One vector is turned by the same rotation once a tick. Each row is the vector after some number of ticks, and that number follows the row.
The counts run from 0 to 690.
2	18	-7	13	8	13	31	2	11	-3	-2	17	24	10	3	4	15	-2	8	-12	-1	8	-14	-9	19	3	12	-8	-2	22	-9	14	-2	4	-27	4	1	-4	-14	-13	4	5	20	3	-25	-8	-9	-10	4	11	18	17	10	15	12	1	3	2	-8	-9	-3	7	-12	12	20	-8	0	6	11	18	7	-1	-6	8	-38	8	2	-23	3	-19	5	6	-20	-5	3	8	5 -> 535
-12	9	-11	15	15	11	28	8	12	-8	10	8	-4	-1	6	9	16	10	13	-2	-10	-13	-10	-3	6	5	20	-17	-5	16	-15	11	2	5	-14	-1	-9	-5	2	-31	7	-2	22	24	-14	-19	-1	-22	3	7	17	11	6	16	15	-20	5	-13	-2	-3	2	16	-8	10	11	-22	-2	7	17	19	19	-6	-17	30	-21	15	0	-17	-9	-16	9	-7	-13	-14	5	0	-6 -> 220
-24	20	-7	-3	19	2	17	1	1	-2	19	1	9	17	-2	13	-30	29	10	8	-6	-13	-34	-14	12	10	19	18	9	15	-13	-3	5	-6	-8	-5	0	-16	-8	-22	10	13	14	13	-13	6	-2	-13	9	7	13	-1	3	6	15	18	20	-8	-11	-14	-5	21	-3	16	12	-30	-8	9	12	8	15	-7	-8	15	-6	-3	-6	6	3	-4	-6	10	-5	0	3	-7	16 -> 169
6	23	-4	29	4	5	29	17	13	17	20	-2	-6	-3	-9	12	-5	7	7	-4	-6	12	-5	-9	13	3	24	15	-14	17	-10	4	4	9	0	-1	11	-3	3	-17	-1	-17	29	11	-1	-13	9	-18	-3	-4	15	13	10	-15	32	4	0	-5	9	-3	-1	20	-4	-2	19	-4	-12	4	8	-12	5	-9	-22	5	-25	-2	-1	3	12	-18	-11	-4	-25	7	6	3	-6 -> 558
-3	24	22	-3	6	12	17	5	-9	-6	23	15	26	8	15	-7	-10	-9	12	1	-9	7	-23	-7	9	4	1	2	-7	19	-9	1	3	2	-5	-19	-10	-1	-21	-27	4	-3	11	16	-20	-6	16	-28	9	5	18	23	12	20	18	2	8	-12	-4	-4	-5	12	-13	16	10	-28	-22	6	1	-3	6	-10	1	10	-27	-2	-1	-16	-16	-23	16	-2	-1	-17	-7	5	9 -> 614
-8	21	2	25	8	14	28	-8	-13	2	5	10	15	10	-4	10	-5	17	11	-22	-7	-4	-10	-10	13	-5	4	2	10	9	-20	9	6	8	-6	-1	-2	-5	-12	-17	7	9	21	-8	-18	-15	-14	-8	9	11	2	20	0	18	-4	16	13	-1	-18	-15	1	22	-5	10	9	-13	-10	11	12	1	9	-9	-10	-3	-17	1	-12	-15	5	-7	8	11	-19	8	19	18	15 -> 381
-6	23	-16	16	8	25	16	-3	17	38	13	-5	16	1	6	21	-15	14	-18	7	-17	7	-5	-14	13	15	15	16	-3	8	-7	13	21	-9	-10	6	-15	12	-4	-13	-7	8	13	0	6	8	3	-7	-2	-1	21	13	13	11	11	2	2	4	8	-21	5	9	-4	15	12	-2	3	3	11	2	12	-14	-28	16	-4	-8	-6	19	28	-11	-19	2	-12	-2	11	-2	3 -> 624
-2	22	-2	20	-2	23	12	18	3	14	27	-16	1	10	1	27	2	19	4	1	-14	-1	2	-20	3	14	33	10	-4	0	-15	4	-6	0	-4	-9	-3	0	7	-44	-3	-13	21	15	5	-5	9	-18	9	-11	8	2	15	-1	20	-11	-4	1	12	0	4	1	-8	18	11	-1	-1	-4	1	-3	5	-7	-4	12	-9	-6	6	2	13	-10	-20	3	-20	-2	22	10	-1 -> 583
-8	0	-1	20	19	9	28	-8	-3	22	10	0	10	-17	5	16	10	9	21	4	-12	14	4	-8	3	2	15	-7	0	11	-23	18	-1	5	-10	-1	-9	4	-18	-25	-1	-10	7	0	-23	0	-5	-23	7	13	18	24	6	0	-6	16	9	-5	-2	-10	8	26	-15	0	-4	0	8	16	18	20	-8	-8	-26	-2	6	-2	-5	9	16	-31	-5	2	-22	16	16	11	6 -> 493
2	27	11	-2	6	8	29	6	7	5	6	-8	-10	-6	-5	9	-10	22	6	-2	2	15	-15	0	17	11	29	14	-7	8	-2	9	-11	15	-21	-18	11	-3	-11	-20	-3	-10	22	0	5	5	0	-23	3	24	7	15	3	-5	17	13	13	0	-5	-11	-6	24	0	21	30	2	-17	13	5	3	3	6	-18	-2	-17	3	-13	2	-3	-6	-3	1	-18	1	-3	-12	3 -> 347
-8	28	-19	20	7	14	43	-4	15	16	-18	-11	9	-7	-3	6	-17	20	4	1	-11	9	-9	15	17	15	28	0	-15	17	-2	16	-1	1	-6	-10	-6	4	-4	-15	-11	-4	11	5	5	11	4	-12	7	25	20	11	13	6	16	4	8	-1	1	-13	3	17	13	22	16	10	-4	-1	8	13	11	5	-24	11	-8	7	-10	11	7	-13	1	-7	-22	-13	-8	3	-9 -> 442
-1	31	8	6	21	2	11	0	12	-10	22	5	9	-21	12	20	-6	16	-6	2	-21	-1	-21	9	10	9	10	-19	-22	23	0	7	8	-11	-19	-3	-16	-7	-22	-16	2	-8	2	0	-30	-11	0	-16	-9	18	14	13	-1	20	-2	2	21	-16	-6	-10	-3	23	0	15	0	-24	-2	2	17	16	0	0	-17	17	-8	3	-12	8	3	-16	1	2	-7	4	1	-10	-3 -> 597
-17	11	-15	33	7	11	25	7	-3	5	-4	-9	33	12	1	8	-8	14	15	-19	-6	12	-5	-9	20	15	17	9	6	10	-6	23	-4	5	-21	-9	1	-2	-22	-21	-14	9	9	-7	-8	5	-11	-5	10	31	6	12	17	0	16	-4	12	11	2	-3	7	0	-3	18	6	4	2	0	11	6	-3	3	-12	-3	-12	1	-11	-10	15	-10	-3	5	-27	4	1	20	10 -> 629
-9	16	-3	12	10	15	2	6	-7	-7	32	-9	16	-5	15	19	-8	5	0	-3	-18	-4	-2	-5	-4	19	8	-8	-18	7	-16	11	2	-1	-20	6	-38	-1	-16	-30	-5	-3	4	4	-13	-15	-6	-27	-14	2	23	12	8	8	-1	0	23	-18	5	-19	8	20	-9	2	-4	-27	-5	8	1	-2	-8	-15	-8	6	-17	-9	7	-9	1	5	6	4	-14	12	0	16	20 -> 543
-11	19	-7	21	1	24	28	-10	14	29	-3	5	29	-6	12	-1	-23	1	11	-10	-6	17	-8	-9	3	14	4	13	0	18	-12	21	9	-12	-2	-25	-23	-2	-14	-13	-14	-16	11	-2	0	13	2	-26	4	5	16	14	18	21	8	3	-14	3	8	-13	10	9	0	-2	6	0	1	4	7	-1	13	1	-12	3	-3	-14	-9	9	13	-21	2	-12	-13	-10	19	18	-11 -> 495
6	35	4	21	7	7	12	2	1	4	9	-13	2	4	-6	11	-17	31	14	-11	-6	14	-12	-9	3	27	15	28	-5	3	2	21	-6	11	-16	-15	4	-15	-12	-16	-22	-12	18	-2	13	3	-5	-12	4	17	8	-2	9	4	21	-2	3	4	9	-2	3	4	7	21	9	-2	-22	-2	5	-2	1	6	-3	-9	-24	-3	-15	-3	-5	-8	3	5	-22	3	-4	4	8 -> 500
-18	23	6	18	1	29	0	8	1	15	13	1	13	-7	16	14	-1	1	-13	5	-17	16	-4	-16	-1	25	16	-4	-16	19	-4	-5	6	-9	-15	-14	-19	2	-10	-23	-9	-15	-6	3	-9	-6	20	-29	-6	-8	29	8	14	24	7	-10	-2	-11	23	-3	2	3	-5	8	0	-27	-2	-17	-8	-4	4	4	-15	6	-13	-4	-1	12	7	-14	-2	3	-4	-4	21	18	-6 -> 677
-12	26	6	9	-4	19	34	11	-22	-9	7	-11	7	8	-6	-1	-14	14	23	-4	-3	-3	-27	6	16	18	19	13	-14	19	-2	-5	-16	-2	-6	-8	5	-20	-8	-30	-13	-5	19	0	-3	-6	2	-18	23	16	15	1	12	-11	12	4	24	-8	-1	-22	-2	16	10	19	10	-23	-15	8	-4	-5	1	8	-7	15	-19	7	-4	-7	-13	-2	8	1	-7	11	2	4	5 -> 140
-14	44	1	21	10	-8	5	25	17	15	16	-10	-7	8	17	22	-16	26	2	5	-17	10	-18	-7	16	18	21	2	-8	19	-3	3	9	2	-21	-9	7	-11	3	-8	1	-16	8	9	-8	-7	-4	3	5	15	18	3	9	2	28	17	8	-19	6	-3	1	10	-1	14	3	-10	-18	-13	11	2	3	16	-20	4	0	-13	-20	15	7	-20	-1	-4	-16	3	-6	5	-16 -> 106
-13	14	1	10	13	-4	17	5	-5	4	12	1	12	4	4	-7	-12	21	20	-8	-15	16	-12	7	14	-5	11	-7	13	7	-9	23	-13	14	-10	-4	0	-4	-14	-23	7	-10	8	2	-26	2	6	-9	13	25	17	5	17	13	10	6	15	-10	-4	-8	12	20	-10	14	-4	0	-20	7	19	22	5	11	-15	-5	-1	-14	-9	10	2	-14	-4	12	-24	3	-10	-6	10 -> 551
-8	22	-3	18	5	12	11	17	11	5	11	10	6	-1	19	3	-2	-1	7	5	-7	-13	-13	-5	5	10	8	1	-13	12	-16	-2	11	-4	2	-13	-19	-5	12	-24	18	-17	13	21	-14	-19	2	-19	16	-5	18	9	8	22	11	-8	-10	-6	0	-9	1	4	-10	8	4	-30	1	-6	5	7	25	-3	-2	17	-13	2	-7	-19	-11	-25	8	-9	-7	-11	16	16	-5 -> 221
-11	18	5	1	11	29	10	-3	-19	14	16	-8	5	12	7	25	-2	24	8	-13	-17	-3	-1	-2	17	27	24	-3	-9	6	-7	2	-3	-3	-1	-1	-13	-3	-9	-27	-8	-13	-8	9	-16	-14	14	-30	14	-4	12	17	4	0	-8	16	18	-12	7	-3	0	19	0	14	8	-27	-17	5	15	-12	1	-22	-15	3	-19	11	-2	25	1	-6	1	9	-6	9	14	10	9 -> 70
-5	35	19	2	13	7	-2	20	4	-1	26	2	15	13	12	8	-5	4	-3	5	-7	4	-19	-21	10	20	5	3	2	12	-24	5	-10	-17	-20	-5	-12	9	-5	-19	-2	-2	8	7	-5	3	12	-24	-3	16	17	-18	17	24	17	3	6	-12	9	-11	-4	-14	3	15	4	-17	-6	7	10	18	18	15	6	12	-14	-30	4	2	-4	-12	-1	10	-9	-3	2	-3	1 -> 660
-7	20	-16	25	11	20	22	14	-2	25	0	-3	18	23	10	8	-7	25	13	-3	-9	1	-5	-25	15	27	17	30	10	3	-1	13	1	1	-19	-8	-7	2	1	-13	1	-3	11	-10	5	5	12	-9	9	19	21	6	10	6	9	1	2	8	8	-4	-3	1	-1	15	3	-3	-4	-7	13	9	11	-4	-19	5	-10	-2	-14	17	18	-10	-14	6	-19	-5	8	15	-2 -> 471
-15	16	11	9	0	15	4	3	0	26	15	2	27	13	14	-2	-31	4	-1	16	-9	29	-20	-18	0	13	5	15	-4	11	-1	7	-2	-6	-6	-19	-9	-8	1	-22	-2	-13	9	-9	-9	14	17	-17	11	10	28	-2	19	20	24	-11	3	-4	7	-16	9	4	-2	22	-10	-12	-4	-9	2	12	14	14	-11	-3	4	-18	0	12	18	-14	-7	-4	-13	-1	-1	6	1 -> 549
5	18	-7	21	-2	-1	34	6	-1	4	3	2	14	4	-11	12	4	18	4	-2	-10	13	-14	-8	31	-3	17	4	1	20	2	21	1	6	-20	9	22	-10	-7	-22	-1	-3	23	2	-22	-15	-6	-7	14	7	9	17	8	2	12	-1	10	-4	-14	-12	-5	14	-20	17	15	-16	-4	7	7	11	6	-5	-21	-2	-26	12	1	-16	14	-17	-11	21	-22	7	14	-9	11 -> 534
-5	39	6	4	3	6	16	7	0	10	16	2	-4	19	11	8	-22	34	4	9	-2	0	-29	0	3	15	24	11	-8	13	-5	-7	4	-5	2	-7	-4	-18	-11	-18	9	-8	16	18	-7	-8	1	-15	22	8	27	2	11	-3	18	5	17	-11	2	-6	-6	19	5	15	12	-33	-26	-8	5	-8	19	-2	-12	10	-15	5	-8	-3	-7	-5	5	4	-10	3	-5	8	7 -> 11
-2	28	14	7	-4	15	21	7	-1	3	31	-10	16	-3	-3	11	-30	1	5	7	4	13	-23	-17	15	5	4	32	-23	21	-10	2	-4	-2	-3	-4	9	-7	-9	-24	-7	-12	27	7	5	15	-9	-22	2	2	4	7	20	-5	29	-7	26	-6	1	-24	-2	11	4	10	8	-10	-10	7	-4	-17	8	12	-12	8	-11	-19	6	2	3	-6	-11	-7	-10	7	2	-8	0 -> 479
-10	23	0	-8	3	6	21	-1	12	6	22	-23	12	-5	-5	19	-26	13	-9	7	-6	12	-16	-21	22	-1	16	-1	-14	9	-20	9	-4	-14	-18	0	5	-1	-6	-42	2	-2	16	6	0	20	-3	-25	4	10	13	-4	17	2	22	-3	3	-6	1	-26	15	12	4	27	6	-4	0	10	6	20	12	16	-10	20	8	-4	0	11	11	-12	-18	4	-17	0	7	-15	9 -> 57
-15	34	14	29	0	9	15	24	4	-2	24	-12	17	-3	5	13	-25	10	8	8	-9	14	-4	-21	-1	24	8	6	-21	14	-8	-1	-10	-2	-6	-13	-10	-4	-18	-22	-19	-6	0	-1	9	-4	5	-9	3	23	11	-9	21	10	11	-21	11	-14	14	-6	2	-2	5	4	-3	-2	-17	-8	0	-8	2	18	-6	-4	-6	-16	4	-14	1	-11	6	0	-17	1	-10	15	-18 -> 27
-6	32	-10	33	3	11	13	11	11	12	7	1	3	11	21	10	-15	29	3	-14	-12	2	1	3	23	28	11	27	-14	14	1	12	-2	12	-16	-8	-4	-5	10	-12	-4	-13	22	-14	3	-16	3	-12	14	19	8	-5	10	-5	15	10	16	-1	-3	-3	-13	-2	3	17	-1	0	-9	3	15	-1	22	7	-17	17	-19	-1	-8	-4	-2	-5	-11	-4	-19	8	-5	5	-20 -> 446
-26	20	9	8	-2	17	18	4	5	22	3	7	15	-4	15	2	-5	4	18	5	-10	27	-13	-11	-5	25	15	0	-11	14	-12	17	2	0	-28	-19	11	-2	-5	-21	-10	-5	6	-4	-7	5	15	-22	7	7	25	5	13	23	6	19	3	-10	7	-19	5	2	2	4	6	-28	-11	-4	-6	30	15	17	-22	7	1	-9	-2	5	-1	-22	4	15	-9	4	-9	11	1 -> 681
7	31	3	14	4	16	25	15	20	9	24	-16	11	-9	7	21	-17	8	-5	-1	-15	7	5	-18	21	-5	18	5	-20	11	-20	1	2	-4	-8	-23	-10	-5	-16	-30	-8	-10	16	15	15	-7	-8	-13	-4	8	12	-1	24	-2	24	-14	-13	-2	7	-12	5	7	-1	26	16	5	-1	3	0	-6	2	11	-8	15	-16	-1	-3	-16	-4	-7	7	-15	-22	-10	15	8	-20 -> 425
-14	24	-6	23	1	15	42	6	15	-3	-4	12	24	17	6	-2	2	-1	6	-5	-7	6	-13	-8	10	0	3	-2	-7	25	-15	2	2	-11	-7	-9	-10	0	-11	-6	-8	7	20	18	-17	-5	-6	-8	6	10	25	-1	22	13	12	0	-1	-8	-11	-13	-6	1	-3	9	26	-6	1	0	10	19	18	-4	-14	17	-31	6	-8	-18	-4	-11	25	6	-16	-9	-2	17	-10 -> 536
-1	10	-5	7	4	22	31	-5	6	9	19	-3	20	11	2	-2	-13	9	21	-5	-7	5	2	-18	3	15	15	28	-14	20	-2	10	0	4	-1	-15	-8	-10	-7	-25	-14	-7	35	10	17	2	-2	-30	5	16	4	3	18	-8	23	-5	2	5	-3	-11	-7	16	2	6	17	14	-7	12	-1	-10	14	1	-13	16	-27	8	10	-19	-2	-3	-5	-15	-18	4	19	16	-11 -> 272
-11	23	-1	-6	1	14	15	6	11	18	13	6	13	16	7	8	-19	17	-8	15	2	7	-33	-23	3	14	8	20	-2	2	-10	-3	2	-10	-10	-14	0	-7	-5	-13	0	2	25	12	-11	7	-1	-12	12	8	32	-7	12	6	25	12	1	1	-3	-19	6	12	-4	19	16	-25	-9	2	-1	6	26	1	-11	19	-19	-5	-14	2	-1	-7	2	8	-9	-6	-13	1	11 -> 168
-5	33	1	12	-2	12	12	11	3	-6	26	1	18	6	-3	9	2	4	-8	-10	-9	-2	-24	-22	21	-3	19	-2	4	15	-16	2	-1	-11	-19	-6	-10	4	-3	-21	11	1	13	15	-17	-1	7	-22	1	1	17	6	20	15	11	-2	12	-13	1	-8	-1	-4	-3	9	27	-19	1	16	22	27	12	-1	-1	17	-18	-23	-2	22	6	-4	-15	14	-14	-3	2	-17	11 -> 531
-2	27	16	23	-1	14	18	0	8	17	27	2	34	16	28	13	-8	5	-18	-10	-22	9	-12	-10	5	1	5	0	-7	25	-12	1	-2	-8	5	-5	-18	-1	-19	-12	0	1	8	-12	-24	-16	0	-19	7	3	4	-10	18	22	-14	2	4	-13	-12	-5	0	10	4	15	6	4	-6	18	10	-4	12	1	-12	2	-26	-2	7	-3	-3	-23	-5	-1	-15	3	18	14	-1 -> 515
-18	21	-8	9	23	4	15	-4	6	16	19	-2	-9	1	1	30	-8	31	3	-3	-15	-7	-13	3	4	19	15	-1	-3	-4	-8	11	9	3	-12	1	-10	-2	-1	-11	11	-1	13	5	-20	-11	-1	-8	3	13	16	18	3	12	-1	21	17	-18	-9	-17	1	35	-12	5	0	-25	-13	7	16	10	2	-14	-30	2	-7	-2	-9	10	11	-15	-8	10	-16	19	-2	5	12 -> 621
-15	21	3	13	7	7	0	22	30	15	20	7	7	10	14	4	-4	6	0	5	-8	19	-7	-16	-2	-1	4	6	8	8	-21	11	-1	10	-20	-11	-7	7	0	-23	9	-2	23	1	-11	-12	7	-16	-3	19	22	-1	19	24	16	-6	5	-6	9	-10	8	-2	-10	10	-1	-11	-6	-9	10	19	16	13	-18	4	-1	-29	3	-1	8	-6	-9	-4	-24	-1	-12	6	-4 -> 395
-4	25	10	11	2	4	24	7	22	13	23	7	15	-11	8	12	6	-7	6	-3	-19	19	-4	-19	13	-17	9	-8	0	15	-28	15	2	-5	-8	-9	2	3	-7	-11	12	-9	13	0	-12	-2	-4	-19	-2	6	13	5	23	8	16	6	-2	-16	-11	-17	2	7	-18	-6	9	-6	-13	4	15	15	16	10	-25	12	-8	-22	3	-5	14	-22	0	-8	-19	5	11	6	-10 -> 399
-14	24	13	4	11	15	0	5	15	18	22	-2	15	12	22	14	5	16	15	-3	-14	15	1	-23	-6	25	14	-1	-9	2	-14	13	-7	-5	-18	-19	-19	-6	-27	-18	-20	-8	2	14	2	-4	14	-17	-12	11	29	-8	16	2	19	6	-4	-7	12	-4	6	-4	-8	11	9	-11	-10	-2	7	14	8	14	-15	-2	-7	-14	-4	-8	-5	-11	12	13	-15	-6	-2	36	-19 -> 184
6	29	5	23	-11	29	24	12	-3	-4	6	12	22	5	8	-7	7	-11	10	-4	0	17	-16	-11	12	16	11	11	-10	26	-17	11	-3	-13	-23	-18	0	-3	-14	-21	-10	-8	16	4	-4	-1	8	-24	1	0	14	3	25	19	12	-4	2	1	11	-13	-6	-14	1	14	18	-10	0	8	-1	5	6	5	8	5	-35	-9	3	-13	-15	-19	7	9	-7	-8	8	-2	7 -> 138
